In the data rows, zero lies at 7.5, halfway between 7 and 8.
Here are some points, one per row:
[ 6.  6.  8.  9. 10.  8. 10. 11.  6.  8.  8.  7.  8.  7. 10.  8.  7.  5.  5.  9.  8.  7.  8.  5.
  8.  6. 10.  8.  4.  7.  9.  8.]
[ 5.  8.  9.  7.  9.  6.  7.  9.  7.  8.  7.  7.  7.  6.  5.  9. 10.  6.  7.  8.  6.  7.  8. 10.
  7.  6.  9.  6.  8.  9.  7.  8.]
[ 8.  8.  7.  8.  6.  6.  9.  6.  8.  6.  9.  7.  9.  4.  7. 10. 10.  6. 11.  7.  9.  8. 10.  9.
  9.  5.  6.  6.  6.  8.  8.  5.]
[ 8.  8.  8. 11. 10. 10.  7.  3.  5.  7.  9. 10.  8.  8.  7.  9. 13.  7.  4.  8.  9. 13.  4.  7.
  7.  6.  9.  8. 11.  9. 10.  8.]
[10.  6.  8.  5.  8.  7.  7.  4.  7.  5.  6.  9.  8.  9.  4.  9.  7.  6. 10.  8.  7.  4.  7. 11.
  9.  5.  5.  8. 11.  7.  9.  5.]
[ 9.  7.  9.  7.  6.  8.  7.  4.  8.  6.  8.  8.  8.  5. 11.  9.  4.  5.  9.  8.  7.  7.  3.  7.
  6.  7.  4.  7.  7.  8.  7.  7.]
[ 4.  5.  8.  6.  6.  9.  8.  6.  9.  7.  2.  9.  7.  3. 11.  9.  6. 10.  9.  9.  9. 11. 10.  9.
  9.  7. 11. 12.  9.  8.  6.  6.]
[ 6.  9.  6.  6. 10. 10.  9.  6.  9.  9.  7.  8.  7.  6.  7.  6.  6.  2.  7.  8.  5.  9.  6.  7.
  8.  7.  7.  6. 11.  9.  7.  8.]
[ 6.  6.  7.  6.  6.  7.  7.  7.  8. 10.  9.  7.  9.  8.  6.  9.  6.  6.  6. 10.  8.  6.  9.  9.
  8.  7.  4.  8.  9.  9.  9.  7.]
[ 7.  7.  7. 10.  7.  9.  7.  5.  5.  8. 10.  8.  8.  7.  6.  8.  7.  9.  4.  8.  7.  8.  9.  7.
  7.  7.  9.  7. 10.  5.  6. 15.]
[ 7.  5.  7.  9.  7.  7.  7.  7.  8.  9.  9.  7.  7.  3.  5.  4. 10.  6.  6.  8.  6.  7.  5.  9.
 10. 10.  5.  5.  7.  7.  3.  6.]
[10.  8. 10.  6.  6.  7.  8.  7.  8.  8.  9.  7.  6. 10.  8.  7.  7.  7.  7. 11.  7.  8.  8.  8.
  8.  9.  6.  8.  7.  8.  4.  8.]
[ 7.  7. 11.  7.  6. 10.  9. 10. 10.  7.  8.  8.  7.  9.  7.  8.  9. 11. 10. 12.  6.  6.  7.  8.
  4.  7.  9.  8.  9.  7.  8.  6.]
[ 5.  9.  5. 10.  9.  4.  7.  5.  4.  4. 11.  7.  4.  6. 12.  6.  0.  7.  5. 14.  9.  8.  7.  8.
  5.  5.  4. 11.  9. 11.  8.  6.]
[ 6.  6.  5.  5. 10.  7. 12.  6.  6.  8.  7.  9.  6. 12.  9.  7.  7.  9.  8.  5.  5.  6.  8.  8.
  3. 11.  9.  7.  5.  8.  7.  6.]
[ 5.  8.  7. 10.  8.  6.  5.  8.  8.  9. 10.  7.  6.  8.  4.  6.  6.  4.  8.  4.  8.  6.  5.  9.
 11. 11.  8.  6.  5.  5.  9.  8.]
[ 9.  8.  6.  4.  6.  6.  9.  6.  7.  6.  9.  8.  5.  9.  3.  9.  9.  5.  3.  8.  9.  6.  4.  8.
  9.  6. 10.  9.  6.  5. 10.  9.]
[ 6.  8.  7.  6.  6.  7.  8.  9.  5.  6.  8.  9.  7.  7.  6.  5.  8.  7.  9. 12.  6.  8.  7.  8.
  8.  9.  7.  5.  8.  9.  2.  5.]
[ 9.  6.  8.  9. 10.  8.  9.  7.  8.  5.  8.  7.  9.  9.  9.  8.  8. 12.  8.  8.  8.  7.  5.  7.
  8.  7.  9.  5.  9.  6.  7.  8.]
[ 8.  4.  7.  9.  3.  7.  9. 10.  8.  7. 10.  6.  9.  8.  7.  9.  7.  8.  9.  7.  8.  8.  7.  7.
  8.  7.  8.  8.  9. 11.  7.  8.]
[ 6.  5. 10.  7.  9.  7.  4.  8.  7.  6.  9.  8.  7.  8.  7.  6.  8.  8.  7.  6. 10.  8.  8.  7.
  8.  6.  8.  9.  9.  7.  7.  9.]
[ 8.  9. 10.  7.  5.  8.  6.  6.  7.  9.  6.  9.  6.  6.  5.  6.  6.  6.  7.  8.  6.  6.  8.  7.
  6.  7.  9.  8.  7. 10.  7.  8.]
[ 8.  8. 11. 10.  8.  6.  7.  8. 10.  9.  4. 15.  8. 10.  9.  6.  4.  8. 10.  5. 10.  9.  9.  6.
  4.  8.  2.  7. 10.  8.  8.  9.]
[ 5.  7.  9.  7.  5. 12.  7.  9.  7.  5.  7.  5.  8.  9.  9.  3. 11.  4.  9.  8.  6.  5.  5. 10.
  9.  6.  9.  9.  8.  5.  6.  2.]
[ 8. 15.  5.  6.  7.  8.  9. 11. 10.  7.  4.  8.  8. 10.  6.  6. 12.  8.  3.  7.  6.  8.  5. 12.
 12.  8.  3. 12. 10.  6.  8.  8.]
[ 7. 13. 13. 12.  4.  3.  7.  8.  6.  7. 11.  7.  9.  6.  8.  7. 10.  9. 11.  6.  4.  6.  9.  8.
  7.  3.  8.  7.  8.  8.  9.  6.]
[10.  9.  6.  4.  4.  8.  8.  8.  7.  6.  8.  7.  9.  6.  7.  7.  7. 11.  6.  7.  8.  2.  7.  7.
 11.  7.  9. 10.  4. 10.  8.  7.]
[ 8.  9.  8.  4. 10.  5.  9.  8.  5.  6.  9.  9.  7.  5.  6.  8.  6.  8.  7.  7.  7. 10.  9.  4.
 10. 11.  9.  8.  7.  8.  8.  6.]
[ 5. 10. 10.  7.  7. 10. 12.  5.  6. 10.  8.  6.  5.  5.  5.  7.  9.  6. 10.  7.  9.  4.  8.  8.
  8. 10.  5.  8. 10.  8.  8. 10.]
[ 6.  6.  8.  7.  7. 11.  7.  8.  9.  8.  4.  7.  9.  8. 10.  6.  3. 10. 11. 11.  8.  6.  9.  9.
  9.  4.  8.  9.  7.  5.  9.  5.]
[ 5.  7.  8.  9.  5.  6. 10.  5.  6.  8.  9.  8.  7.  8.  6.  9. 12.  8.  9.  8.  3.  8. 10.  5.
 10.  5.  7.  5. 10.  6. 11.  6.]
[ 7.  7.  9.  6.  5.  4.  5.  9.  7.  6.  9.  4.  6.  9.  6.  8.  4.  3.  8.  3.  8.  8.  6.  5.
 10. 11.  8.  5.  7.  6.  7. 10.]
[ 6.  6.  7.  5. 11. 11.  5.  7.  9.  9.  5.  9. 10.  9.  3.  8.  4. 12.  6.  8. 10.  9.  1.  5.
  8. 11.  5.  7.  4. 10.  6.  7.]
[ 4.  8.  7. 12.  9. 12.  9. 10.  9.  5.  8.  5.  7.  9. 12. 10. 10.  7.  4.  5.  7.  7. 10.  7.
  8. 11.  7. 10.  4.  8.  7.  9.]
[11.  6. 11.  9.  7.  7. 10.  8.  9.  8. 10. 10.  9.  6. 10.  6. 10.  7.  6.  9. 11. 10.  7.  9.
  3.  8.  7.  9.  8.  8. 12. 10.]
[12.  5.  6.  9.  8. 10. 10.  7. 10.  8.  9.  8.  6.  5. 11.  7.  3.  7.  8.  4.  3.  5.  6.  9.
  7.  7.  8.  5.  6.  4. 10.  7.]
[ 9.  6. 10.  7. 11.  4.  7.  9. 10.  4.  8.  5. 10.  9.  8.  8.  4.  2.  8.  7.  8.  7. 11.  5.
  5.  9. 12.  8.  9.  7. 13. 14.]
[ 9.  8.  6.  7.  7.  7.  8.  6.  7.  8.  7.  6.  5.  8. 10.  5. 12.  9.  8.  5.  9.  9.  8.  5.
  6.  6.  6.  7.  7.  8.  5.  9.]
[10. 10.  5.  4.  8.  7.  9.  4.  5.  5.  8.  7.  9.  8.  5.  6.  2.  8.  4.  5.  9.  8.  8.  8.
  6.  6.  7.  5.  4.  8.  7. 14.]
[ 8.  7.  6.  9.  7.  7.  3. 10.  7.  6.  7. 10. 13. 11. 15.  7.  5. 10.  6.  9.  7.  7.  5.  4.
  7.  8.  7.  5.  7.  1.  7.  3.]
[ 8.  9.  6.  2.  8.  8.  8.  9.  9.  8. 10.  8.  7.  6.  6.  7.  8. 10.  8.  6.  7.  7.  9.  7.
  5.  5.  8.  6.  8. 10.  7.  7.]
[ 7. 11. 10.  7.  9.  7. 12.  6.  7.  7.  6.  4.  6.  6.  5.  7.  8. 10. 11.  9.  8. 10.  7.  9.
  7.  8.  7.  9.  8.  8.  7.  9.]
[ 8.  4. 14. 11.  6.  6. 11.  8.  6.  9.  9.  7.  7.  8. 12.  9.  4.  7.  6.  6.  8.  8.  4.  7.
  8.  4.  6.  7.  7.  9.  4.  9.]
[ 8. 10.  6.  8.  7. 10.  5.  8.  9.  5.  5.  7.  8.  8.  6.  6. 10.  7.  6.  8.  9.  6.  9.  6.
  7. 13. 11.  4.  6.  8.  5.  8.]
[ 6.  7.  9. 10. 11.  6.  7.  7.  9.  9.  7.  9.  7.  6.  7.  9.  3.  8. 10.  6. 11.  9. 13.  6.
  6.  8.  6.  9.  8.  7.  6.  7.]
[ 8.  5.  7.  9.  8.  8.  7.  9.  6.  7.  6.  9.  6.  8.  3.  8. 11.  5. 10.  6.  7.  7.  8.  5.
  6.  6.  9. 12.  8.  9.  7.  7.]
[10.  6.  3.  9.  8.  5.  2.  9.  5.  8.  7.  9.  3.  6.  4.  5. 11. 13.  7. 15.  7.  8.  7.  9.
  7. 11.  4.  7. 10.  9. 10.  6.]
[6. 5. 6. 8. 6. 7. 3. 8. 7. 7. 6. 8. 8. 9. 8. 9. 9. 6. 5. 6. 3. 9. 8. 7. 6. 7. 7. 8. 6. 6. 8. 6.]
[ 4.  8.  6. 10.  8.  6.  9.  9.  7.  9.  6.  7. 10.  6.  8.  5.  8. 10.  5. 10.  5.  8.  7.  4.
  7.  7. 10.  8.  6.  9. 10.  6.]
[ 6. 10.  8.  8.  7. 12.  9.  8.  5. 12.  6.  4.  4.  4.  7.  8.  7.  8.  9.  7.  7.  6.  5.  6.
  6.  5.  9.  9.  9.  5.  8. 10.]
[ 8.  5.  9.  6. 10.  8.  5.  8.  5.  8.  8.  3.  7.  8.  8.  9. 11.  7. 10.  9.  6.  7.  9.  7.
  9. 10. 10.  8.  6.  9.  8.  4.]
[ 7.  9.  6.  8.  7. 10.  9. 11.  7.  8.  6. 10.  6.  8.  7.  6. 12.  9.  6.  6. 10.  6. 11.  9.
  6. 10. 10.  3.  6.  5.  6.  5.]
[11.  9.  5.  9.  6.  9.  7.  8.  6. 11.  9.  7. 10.  8.  6. 10.  2.  7.  9.  8.  8.  8.  9.  7.
  4. 10.  7.  8.  9.  7.  9. 10.]
There is one direction along which these points spread out most. Take the direction at right angles to it along which they spread out most. Go by this last direction. For each point below, how far along it does it lie, from 0 to 99? The average is 50, and the first point in the table lies past the average. One standard deviation of the points above along it is 16.
[ 8.  9.  8.  5.  7. 11.  7.  9.  5.  5.  8.  7.  8.  8.  9.  9.  6.  7.  7.  5.  7.  9.  8. 10.
  7.  7.  7.  7.  9.  9.  9.  6.] 51
[ 6. 10.  8.  4. 10.  8.  5.  6.  9.  8.  7.  9.  8.  5.  7.  8. 11. 10.  8.  7.  6.  8. 10.  4.
  7.  7.  5. 10.  7.  5.  3. 10.] 47
[ 9.  2.  1.  7.  7.  3. 11.  5.  8.  9.  8.  6. 10.  9. 12.  5.  6.  8. 10.  1.  6.  6.  6. 10.
  9. 12. 10.  8.  9.  9.  9.  7.] 49
[ 7.  8.  6. 10.  8.  8.  7.  5.  8.  6.  8.  5.  8. 11.  6.  8.  8.  9.  7.  8. 11.  8.  9.  6.
 10.  7.  4.  5.  8.  8.  6.  4.] 56
[8. 3. 6. 7. 6. 7. 9. 8. 8. 7. 6. 5. 9. 7. 6. 8. 8. 9. 4. 3. 8. 7. 8. 8. 3. 8. 6. 5. 8. 7. 8. 5.] 49
[ 6.  8.  4.  6.  7.  7.  8.  8.  8.  9.  7. 12. 10.  8. 10.  8. 11.  5. 10. 10. 11.  7.  5.  9.
  7.  8.  4.  6.  7.  7.  8. 12.] 49
[11.  9.  6.  8. 10.  8.  6.  8.  8.  6.  7. 10.  8.  8.  2.  8.  7.  9.  9.  5.  8.  7.  9. 11.
 11.  8.  9.  8.  7.  8.  3.  5.] 40
[ 8. 10.  5.  5.  6.  6.  6.  9.  9.  5. 10.  8.  5.  7.  6.  9.  7.  9.  6.  7.  8.  6.  4.  8.
  9.  8. 10. 10.  7.  7. 10.  7.] 38
[ 6.  5.  9. 10.  8.  7.  5.  8.  7.  9.  7.  9.  7.  7. 10.  5. 10.  6.  9. 10.  5. 11. 11.  7.
 12.  6.  7.  7.  7.  9.  7.  6.] 71
[ 9. 10.  9.  8.  8.  9.  7.  6. 10. 10.  6.  9.  6. 10. 14. 11.  7.  7.  8.  8. 10.  8. 10.  7.
  9.  5. 10.  7.  9.  8.  9.  7.] 67
[ 8.  6.  9.  8. 10.  7.  6.  7.  8.  8.  4.  7.  8.  7.  9.  9. 11.  9.  5.  7.  6.  6.  8.  7.
  9.  5.  6.  6.  7. 10.  6. 10.] 52
[ 9.  9.  8.  5.  7.  6.  6.  7. 10. 10.  4.  5.  7. 10. 11. 11.  5.  7. 10.  8.  9. 10. 11.  8.
  7.  7. 10.  6.  5.  7. 12.  7.] 57
[ 7.  7.  9.  6.  8.  4.  4.  7.  8. 11.  8.  7.  9.  8.  9.  8.  7.  7.  5.  8.  6.  8.  6. 10.
  4.  7. 10.  7.  8.  6.  4.  5.] 61
[ 9.  7.  3.  7.  9.  6.  7. 12. 12.  9.  8.  4.  8. 10.  6.  7.  5.  6. 11.  5.  7.  9.  7.  5.
  8.  5.  9.  8.  4.  6.  7.  8.] 44
